In the data rows, 128 means zero.
A hidden rule labels the rows of this table. It goes by one to three of the table's principal directions, not those with the most spread.
[136 123 149 160 172 255 115 200 120 128 156 178  62 151 127 118 132 110
 163 101 177  65 177 138  86 132 102 110  83 127 123  87 144 125] A
[132 104 152  93 107 148 140 124 137 105 140 121 125 101 116 103 132 104
 121 162 107 147 120  94  81 118 153 166 114  93 117 125  88 128] C
[173  87 129 105  62 176 121 119 130 101 121 117 192 131 151  76 144 105
 126 149 146 154 159  95  64 118 161 137 103  87  90 168  70  90] B
[112 127 154 148 150 153 144 156 106 148 133 148 124 110 135 135 150 117
 123 108 150 136 143 151 102 134 126 136 107 104 142 150 142 120] E
[138 121  70 127 147 123 125  76 132 140  76 122 118 181 132  82 123 183
 150  98 140  70 117  78 178 116 112  89 147 175 162  75 130  92] A
[ 98 142 120 155 130  94 127 116 157 168 147 118 109 150 114 169 140 149
 146 127 122 158 107 149 167 155 116  91 127 162 139 110 181 108] A
[165  98 114  71  67  94 143  72 128  96  93 113 162  97 146  74 134 131
  84 167  76 157  98  58 109  90 128 181 151  82 135 122 104 120] A
[192 178  64 145 153 176 146 133 125 101 115 167  78 198 130  95 132 133
 140 107 170  77 170 138 143 118 124  89 183 176 114 106 115 137] E
[100 130 159 150 143 169 114 165 140 145 181 140  79 129 116 167 144 124
 164 154 141 126 127 167 115 138 110 131  85 115 130  91 177 128] E
[113 124 144 140 149 139 155 146  95 141 113 147  96  74 112 131 142 134
  99 106 121 126 113 149 106 122 131 148 135  89 173 165 120 119] C
[180  96  98 111 129 206 114 126 124 112  99 156 107 139 124  73 122 129
 143 113 146  74 116  85  93 112 156  96 117 139 141  81  77 125] A
[112 141 106 116 154  93 124 114  98 144  84 119 138 108 123 139 133 153
 136 118 153  86 109 133 160 116 121 144 132 139 149  98 142 153] B
[144  75 176 100  87 163 120 136 128 111 161 129 149  73 138 118 134  98
 107 160 110 172 107 139  53 123 164 162  86  57 126 165  89 125] C
[125 134 100 174 167 151 119 135  97 187  86 152 143 151 142 135 161 147
 163  80 199  98 127 167 146 132 154  52  95 152 165 137 130  96] A
[ 46  79 233 159 133 161 150 150 116 138 216 107 148  58 116 182 120 132
 121 116  83 173 131 220  76 158 125 174 105 100 161 227 147 144] B
[135 196  99 154 154 100 152 156 133 150 123 148  68 131 100 171 145 110
 100 104 151 152 144 170 153 157 126  98 164 153 110 153 135 130] D
[133 106 136 155 117 154 118 134 112  94 169 132 112  83 117 173 134 169
 122 128  86 136 117 162 116 135  83 145 136 124 160 125 175 164] B
[ 72 124 155 163 190 161 139 143 139 176 169 144  71 146 107 155 138 151
 169  99 152 111 109 168 129 158 129 100  99 156 174  90 172 118] A
[134  92 135 103  73 130 105  91 166 140 137 105 187 157 141 104 145 111
 157 173 127 175 110  75  97 127 175 104  77 126 104  98  86  96] A
[199 144  60  67  41  25 117  46 159  91  78  92 217 140 153 116 114 115
  75 155  79 189 115  55 166 121 128 124 187 178  67 113  99 168] D
[117 123 145 125 112 108 152 122 142 117 161 128 110 109 111 138 134 136
 119 148  90 168 100 124 112 137 123 161 149 110 144 114 166 140] E
[ 74 120 147 167 170 131 123 125 144 148 169 118 107 168 125 149 111 164
 178 119 116 104 118 161 172 139 112  98 119 163 165 118 180 113] A
[130 104 116 128 117 139 120  96 134 154 117 128 134 122 132 133 130 142
 137 127 112 123  89 142 139 120 140  90 118 156 158 116 128 128] D
[173 149  63 127  76  52 128  99 129  93 107  86 165 109 122 161 150 158
  85 118 131 190 153 137 160 161 103 133 175 131  89 189 147 113] B
[115  94 162 106 105 134 115 110 151 146 131 135 126 117 141 111 118 108
 119 159  70 143  87  76 113 103 126 130  94 112 145  85 117 122] D
[178 109  90  88  87  74 131  95 133  98  94 103 149  95 126 102 139 128
  86 142 122 177 103 102 123 131 166 138 141  78 117 178  87  88] D
[118 130  91 138 142 110 145  79 120 123 104 125  87 134 111 119 106 199
 126 112  73  74  91 122 186 104  84 125 196 173 194  97 161 140] D
[166 197 110 132 121 115 130 198  92  66 117 133 126 121 118 136 132  96
 102 137 175 120 211 134 114 126 108 185 170  84  52 172 110 152] B
[127 147 176 153 126 158 128 169 122 142 165 161 131 118 158 162 136  79
 102 132 118 163 161 171 100 126 106 129 108 115 108 158 136 155] A
[192 142  64 100  98  95 151  84 123  85  94 133 122 118 134 110 163 151
 101 155 106 149 114  77 139 106 101 157 173 122 132  78 161 148] D
[120 119 156 133 145 183 148 134 124 109 200 152  69 100 109 160 141 151
 146 152 111 117 102 191  92 128 108 170 135 130 166  77 184 193] B
[153  96 158 125 137 217 113 161  98  82 151 165 108  84 129 124 114 126
 120 119 105  85 131 121  70 110 103 160 117 117 147  87 119 197] E
[114 100 186 100 122 146 151 145 104 105 152 128 149  61 129 123 138  94
 114 163 112 154 120 143  65 111 159 200 105  60 133 165 106 155] E
[139 198  63 117 162  30 120 106 112  98  97 109 114 145 125 162 136 172
 118 129 148 101 141 113 209 128  67 162 176 161 112  61 179 175] A
[112  61 124 149 154 193 132  73  89 150 116 142 143 100 143 125 158 208
 161  95 111  81  84 133 121 108  99 113  99 164 234  66 175 150] C
[157  75 121 131 114 214 113 120 115 104 124 142 144 140 134  78 119 155
 161 117 132  76 124 104  90 109 139 112 117 132 157 103 104 125] B
[211  69 109  82   2  96 132  68 135  59 140  94 215  63 153 114 172 135
  68 181  79 254 109 101  62 130 143 179 136  53 105 185 114 117] B
[185 107 109  88  21  89 122  95 159 100  97  98 227 135 137  82  90  72
  98 160  83 190 117  87 111 118 211  95 166 128  67 220  26 112] D
[135  94 144  85  93 110  94 104 161  89 146 104 153 129 143 116  93 117
 128 174  65 135 109  57 135 112 105 156 110 127 103  70 134 156] D
[ 75 148  78 182 210 105 133 107 102 182  88 126  82 154 104 158 123 223
 175  59 157  36  99 174 228 138  86  77 158 207 212  88 212 120] D
[ 95 183 143 151 122  70 110 158 183 146 175 100 114 200 123 158 103  98
 139 148 141 167 170 152 173 162 125 101 133 138  57 169 130  80] A
[177 132  90 115  73  64 119  84 128  99 103 110 194 132 164 122 134 137
  91 143 101 176 131 108 153 115 115 128 159 122 109 158 128 126] D
[ 74  94 116 182 150 157 130 114 155 177 166 102  99 153  91 168 154 198
 205 100 157 126 105 177 154 181 125  68  97 176 175 112 213  73] A
[ 91 119 211 180 128 186 158 200 104 136 179 153 152  83 118 157 126  74
 117 108 112 176 158 196  58 145 169 126 118  95 130 250 100 138] B
[178 225  76 147 103  65 126 184 126 114 108 135 150 158 128 169 131  79
 104 121 186 164 193 165 161 156 126 111 184 143  30 179 149 150] C
[134 144 130 102 109  35 118 122 127  93 114 109 168 102 141 146  91 107
  86 149  69 155 115 102 170 115 112 161 162 120 103 146 137 173] B
[161 130 101 108 116 110 120 105 115 100 104 132 131 110 136 123 137 143
 105 140 107 125 116  90 133 108 103 149 141 124 134  87 125 155] C
[176 102 110 119 152 208 126 150  62  98  70 167 112  71 131  90 103 132
 101  82 136  32 129 142 103  88 127 136 147 115 166 152  80 168] E
[119 100 112 137 169 196 116 112 107 151 113 141 131 130 132 136 141 169
 170  82 165  60 128 131 128 135  99 105  96 196 163  47 165 167] B
[191 169  80 143  81  88 121 131 124 106 114 128 162 130 145 157 137 122
  76 106 139 179 169 156 143 150 104 108 177 143  78 187 132 138] D
[151 109 119 129  96 157 158 102 135 124 139 124 164 142 133 103 167 123
 146 146 145 174 132 134  87 132 179 114 123 122 126 161 108 100] E
[152 158  40 148 140  81 140  91 133 134  61 115 138 198 127  95 117 171
 142  80 153  93 144 100 210 135 123  64 191 193 131 138 142  84] B
[ 38 159 136 175 191  83 145 123 116 191 134 117 100 135 101 187 141 182
 165 101 142 106 107 180 188 148 101 117 133 171 184 105 201 128] B
[153 180 122 128 128  84 129 169 101 120  96 133 153 112 145 139 125  75
  78 120 159 149 176 160 136 124 143 136 146  93  74 222  80 128] C
[138  95 101  80 109 108 112  89 129 132  60  93 170 136 130  62  91 131
 128 117 144  82 111  85 143 110 174 117 131 127 121 155  49  86] D
[181 120 118 104  81 142 139 112 154  93 170 134 112 107 118 138 143 115
 105 161 105 185 105 148  85 141 149 138 147 119 110 127 123 155] A
[ 87 177 109 194 242 146 150 164  67 196  75 175  59 138 130 144 148 171
 133  36 199  38 152 186 180 125  79  96 135 152 199 124 176 109] D
[102 105 141  94 121  86 129  93 153 112 128  93 130 142 125  88  99 146
 122 145  90 125 113  65 143 121 120 165 136 109 132 114 114  96] B
[122 126 183 110  66 109 136 147 153 107 188 105 155  90 126 158 135  72
  96 186  93 225 142 152  77 143 147 178 118  72  72 198 111 131] E
[ 80  84 172 134 114 156  96 137 174 131 181  96 117 160 113 120  75 137
 171 140  99 107 122 123 133 143 124 117 103 135 121 129 136  90] B
[168 144 126  90  59  77 143 112 132  92 113 126 167  98 145 118 128  89
  63 167  70 190 133  80 112 106 111 178 170  99  87 143 115 160] C
[ 98 168 100 153 108  29 151  94 175 164 154  87 140 157 110 194 149 147
 130 129 123 216 123 170 190 184 121  95 162 181 105 159 202 106] B
[122 133 121 120 124 112 117 116 149 138 134 115 128 149 118 131 124 133
 141 132 140 133 120 120 135 142 141 115 123 148 115 105 117 123] B
[112 123 177 113 115 146  91 146 157 118 172 123 144 160 143 126  97  91
 146 166 111 126 145 101 110 120 125 139  92 129  85  91  99 148] C
[177 200  72 129 158  74 120 167  88 116  71 153 104 111 122 149 127 120
  83  90 186 102 145 158 159 132 123 128 174 122 105 143 114 161] A
[143 111 166 124 127 195 117 162 115 117 147 149 141 137 166  98 133  87
 141 154 152 112 162 135  83 100 137 146  82  80 108 140 107 121] A
[101 128  82 179 161  88 122  86 132 174 100 102 163 192 146 137 137 195
 161  63 164 118 142 142 207 160 108  49 129 194 159 149 173  66] B
[145 221  74 173 162  98 143 159 105 165  79 150 124 192 145 136 165 113
 132 100 220 118 197 164 176 130 124  83 152 145  93 166 133  90] E
[161 141  98 112  81  98 132 112 140 116 122 111 162 134 132 130 153 121
 117 146 148 176 142 120 120 142 136 136 139 122  86 137 132 119] D
[160 148 111 120  57  75 138 111 155  87 166 106 145 116 113 162 143 133
  93 159  94 216 132 130 115 156 112 159 177 123  86 144 152 149] D
[117 103 180 114 143 182 117 172 136 125 171 138  89 104 122 122 160  90
 142 165 160 151 131 121  56 133 160 157  43  47 115 116  94  93] D
Which label does each new row get?
[147 170  68 138 155  57 141  95  93 137  68 121 162 145 157 131 152 165
 106  89 171 119 151 144 188 124 102 120 163 149 137 151 148 122] A
[148 105  85 127 120 112 103 112 141 134 100 109 124 133 113 119 136 157
 142 116 152 129 101 108 145 147 154  82 108 124 137 127 112  72] E
[200 128  65  92  87 109 130  96 137  79  90 122 130 141 134  81 133 135
 108 147 123 133 127  69 134 112 128 135 163 114 106 111 115 111] B
[105 199 120 139 106   6 134 141 161 119 143  94 134 154 110 172 116 110
 103 153 103 197 150 119 185 156 109 141 178 131  69 163 155 119] D
[108  91 109 132 116  85 118  73 152 156 104  87 160 156 136 105  99 163
 141 111 105 127  94 130 185 132 154  71 133 150 157 184 113  57] D
[ 45 118 190 143 146 108 126 134 152 150 184  97 124 121 108 173  89 126
 147 137  81 135 115 169 153 146 123 134 120 152 135 159 145 140] C
[102 137 147 109 121  89  96 149 169 126 140 108 133 162 114 129  63  94
 149 147 104 112 119  93 162 135 140 118 130 152  82 103 123 141] A
[ 97 142 158 143 146 145 139 147 112 103 143 129 115 134 119 118  84 133
 122 119  91  81 160 134 136 108  99 159 171 137 133 158 109 152] B
[130 173 139 122 147  98 118 174 138 131 129 136 105 142 121 133 113  79
 108 127 160 139 150 131 127 141 153 128 125 104  80 149  85 120] A
[182 161  67 145 144 126 138 133 119 105 101 150  94 160 123 108 124 148
 117  95 155 102 141 138 153 131 129  94 183 145 131 140 123 118] D
[ 76 115 150 123 102  74 129  97 157 155 149  75 187 136 118 149 144 123
 162 169 121 190 110 126 136 146 175 122  96 130 113 155 118  96] B
[ 47  90 196 192 206 222 133 161 128 202 192 167  81 131 112 169 156 148
 198  91 149 113  96 179  94 158 140  76  46 158 210  73 181 126] D
[150  85 152 117 148 230 142 155  81 132 108 171 102  76 137  81 144 116
 117 107 162  79 123 152  53 100 154 150  95  67 171 150  85 119] E
[161 167 106 123 101 101 126 149 133 104 128 131 132 127 128 152 129 103
 109 144 131 152 152 134 137 134 109 141 158 132  77 129 154 160] C
[ 81  76 186 141 172 225 120 132 130 158 182 154  76 112 118 140 106 145
 169 118 105  70  83 177 100 122 129 113  86 157 195  79 139 163] D
[ 88  92 158 127 140 145 120 127 162 146 157 117 120 157 119 112 108 125
 183 148 115 118  96 109 132 132 157 106  90 133 143  97 144 101] C
[ 51 118 218 158 146 159 114 183 149 159 190 131 118 141 121 149  80  92
 153 128 101 121 137 157 116 139 131 122  96 128 122 154 128 127] C
[145 105 140 115  94 154 111 127 166 122 157 126 144 157 139 113 117 103
 142 146 120 151 132 102 105 139 139 111 105 136  95 106 124 121] C
[123 108 162 126 118 189 132 133 125 120 156 149 113 118 124 116 114 129
 126 129  99 107 125 125  83 116 113 151 134 134 145  99 119 163] C
[144 112  67 104 132  85 117  78 117 134  62 100 157 137 137 100 142 178
 138 109 164  97 112  86 169 125 120 123 125 138 144  93 143  98] B
[167 145  95 131  64  89 144  98 141 105 136 116 185 137 143 149 165 123
 122 167 106 207 137 123 134 131 124 125 156 141  96 138 168 143] C
[108 229  73 158 158   0 138 115 142 171 104 114 116 185 125 182 141 145
 121 116 160 158 134 164 234 153 109  92 182 177 109 131 180 117] A
[ 95  84 200 158 125 217 120 166 164 131 241 142  78 118 103 168 116 121
 163 142  98 150 110 192  72 162 132 119  90 128 142 124 164 142] C
[ 60  92 168 191 221 251 138 165 104 172 153 154  86 165 113 108 130 159
 224  84 182  33 136 180 113 127 160  76  74 148 204 129 131  88] A
[133 152 137 116 101  65 129 139 136 114 138 109 158 113 133 149 142  98
  94 148 130 199 147 122 119 146 133 158 128  89  81 169 121 121] D
[138 159 105 160 125 139 123 152 158 156 134 141 110 192 121 130 126 109
 154 116 164 134 148 143 145 151 148  60 133 161  97 136 131  90] B
[144 144 104 134 148 153 125 149 145 126 132 149  70 161 102 116 122 130
 156 124 153  96 118 118 132 137 142 100 137 144 127  78 134 121] B
[146 125 156 113  98 191 129 156 139 141 141 156 131 146 141  93 162  70
 144 171 164 151 147 101  52 112 166 135  76  83  93 101  87 105] A
[116 113 130 111 136 117 119 106 135 133 118 115 138 132 138 121 123 135
 131 130 120 119 122  96 142 123 115 133 109 138 130  97 131 126] E
[153 169 124 104 125  89 139 155 112  89 134 133 109  78 108 159 138 105
  83 144 132 156 136 139 107 137 124 188 157  96  94 130 122 183] B
[ 60  75 186 134 196 212 117 118 117 168 151 155  94 141 143 107 117 158
 195 132 111  35  86 115 122  88 104 133  63 148 214  14 166 151] B
[ 87 126 185 129 116 117 119 140 146 158 160 117 169 140 152 143 122  80
 139 161 118 166 137 146 121 124 149 127  87 115 101 159 117 121] A
[ 70 149 154 159 153 109 137 148 121 170 131 118 145 145 122 148 117 125
 147 105 150 120 146 169 149 142 137 116 130 146 129 172 136 115] E
[161 112 111  92  90 118 125 110 130 100 102 108 170 126 142  89 121 114
 113 142 131 134 142  95 117 116 143 147 134 106  95 155  93 112] B
